In the rows, zero is written as 128.
Each path is a new rotation, seen through one point. The rows after it are directions, each followed by how far the rotation turns it, in deg/step (0 if it stays put).
Each turn is a multiple of 5 degrees from 10 to 175, or 0.
Each row of a path follows its step; steps can be skipped.

step 1: [110 128 127 131 141 129 126 129 124 130 138 146 128 122 123 135 136 123
 121 140 122 131 133 124 120 120 131 128 133 132 144 135 124 125 123 137
 131 136 130 126 137 127 139 133 120 127 126 110]
step 4: [124 120 144 129 134 126 127 125 128 126 124 126 127 124 120 129 146 133
 126 128 133 134 126 135 126 134 125 119 118 121 143 132 136 133 143 115
 141 141 118 119 131 129 121 129 130 133 130 118]
step 7: [119 127 127 139 129 128 131 126 134 121 130 128 115 131 136 135 142 138
 115 135 124 129 134 128 135 138 118 123 127 134 120 146 131 122 122 122
 127 119 113 136 135 134 135 133 119 126 127 115]
step 10: [121 117 133 134 135 119 119 133 126 120 126 130 124 123 128 135 144 126
 132 115 131 125 132 128 110 129 132 127 133 128 126 123 134 116 129 131
 129 126 123 134 144 135 123 110 123 144 125 121]
step 11: [135 136 116 129 124 134 126 131 122 124 125 125 128 141 124 131 140 145
 131 126 134 130 140 131 131 136 111 133 128 118 118 136 132 134 134 121
 130 137 116 122 120 131 122 127 117 133 119 119]
step 12: [128 124 127 129 121 116 122 125 122 124 134 136 125 122 114 125 143 124
 138 131 124 135 130 124 130 123 119 115 111 121 123 137 117 118 131 135
 139 130 137 131 135 112 132 134 130 133 121 127]
step 13: [128 128 126 118 139 136 138 130 144 133 129 142 135 123 125 135 138 118
 118 118 133 134 126 130 132 133 124 123 128 132 129 140 133 132 130 134
 132 124 119 125 129 127 140 113 128 129 112 114]
step 14: [127 135 117 131 129 124 117 129 124 117 131 128 128 121 126 113 140 136
 128 123 121 117 126 130 118 124 135 117 143 133 113 139 132 126 119 134
 129 131 123 131 125 136 144 128 116 135 130 126]
step 17: [125 124 120 124 136 131 119 127 124 126 116 133 145 117 116 135 137 118
 126 124 135 123 131 125 122 135 125 135 145 125 125 132 127 123 139 135
 125 149 123 120 130 125 126 130 127 127 115 125]
Directions:
[126 128 129 129 129 128 128 125 127 131 126 126 127 130 127 128 127 130
 131 130 129 127 129 130 127 126 126 129 124 127 122 130 129 129 129 126
 126 125 128 130 128 130 127 128 125 128 131 128]
90
[126 129 128 128 129 128 126 125 132 126 131 128 127 126 132 126 125 127
 127 129 128 129 127 130 126 126 129 128 126 128 128 130 132 128 125 131
 129 129 127 128 124 131 131 127 130 128 131 127]
60
[130 130 124 123 131 128 129 128 125 127 127 127 127 128 124 127 128 125
 125 126 129 127 129 126 128 128 128 128 125 126 126 127 127 126 128 129
 129 127 130 128 125 128 132 125 126 131 128 129]
20
[130 129 128 129 128 131 127 130 127 130 127 128 128 131 133 127 130 129
 128 127 130 129 131 129 125 128 130 128 128 133 127 129 126 131 128 129
 129 127 127 128 125 126 128 123 130 128 126 131]
130

step 0: [126 136 120 144 128 124 113 126 126 115 133 126 133 119 138 132 130 126
 134 140 124 131 136 125 120 121 136 121 131 138 138 130 132 125 129 121
 130 136 132 121 126 126 121 131 128 126 140 125]
step 3: [124 115 116 134 123 119 121 134 139 127 122 128 120 127 133 129 131 131
 130 132 120 136 121 138 125 130 137 121 122 130 144 121 125 136 125 133
 140 134 130 135 130 139 128 134 131 128 125 131]
step 5: [134 129 138 130 132 132 123 132 139 124 129 121 135 119 121 131 134 122
 130 138 132 139 144 125 124 134 129 134 129 125 142 122 132 130 131 128
 137 123 129 131 129 125 129 119 121 114 134 139]
step 6: [138 131 135 119 133 120 125 128 129 123 126 128 126 124 126 134 128 116
 130 146 133 132 143 132 128 120 136 109 122 131 143 125 124 134 135 132
 126 129 122 126 126 132 123 127 123 126 122 130]
step 7: [127 128 136 122 134 128 129 127 119 124 131 136 117 128 129 129 130 109
 113 124 134 124 134 129 127 125 132 126 118 129 140 119 129 114 135 130
 124 130 135 122 123 142 135 133 122 125 123 130]
step 10: [130 139 132 141 128 132 128 130 138 134 124 119 118 124 130 131 134 118
 106 130 134 131 125 120 114 130 127 128 127 128 134 131 137 126 128 123
 129 131 133 116 136 124 132 121 134 134 129 134]
step 11: [131 127 124 137 135 116 131 133 134 126 122 124 131 126 126 143 131 131
 118 128 137 133 139 118 117 122 127 130 136 125 137 131 135 140 129 127
 140 128 122 118 128 137 121 138 134 131 127 135]
step 14: [127 120 127 130 126 128 126 132 137 122 135 129 115 126 109 130 132 136
 133 137 129 135 138 132 124 132 127 128 131 136 138 134 132 135 133 119
 131 130 127 134 118 128 138 133 118 126 131 144]
step 16: [128 128 139 133 131 120 120 126 133 117 126 135 126 127 135 128 127 122
 123 122 135 137 142 116 125 127 125 129 128 124 135 125 136 116 136 118
 116 136 129 121 127 138 136 125 134 127 140 124]
Directions:
[127 130 131 127 127 128 127 125 126 126 131 129 128 130 123 128 125 127
 129 130 127 127 131 129 131 127 129 127 126 131 130 129 129 128 127 127
 126 127 128 126 126 130 130 128 125 125 130 125]
45
[127 126 128 128 128 125 127 128 126 126 129 129 127 129 128 128 126 132
 131 130 127 125 129 126 126 127 131 126 129 126 133 129 128 131 128 128
 128 126 126 129 130 126 128 129 131 128 130 132]
130
[130 128 130 127 131 128 129 128 128 131 128 131 125 130 125 131 130 128
 125 127 127 128 125 128 130 124 129 129 132 128 126 130 127 129 126 128
 128 128 127 123 127 128 128 128 127 129 131 132]
20
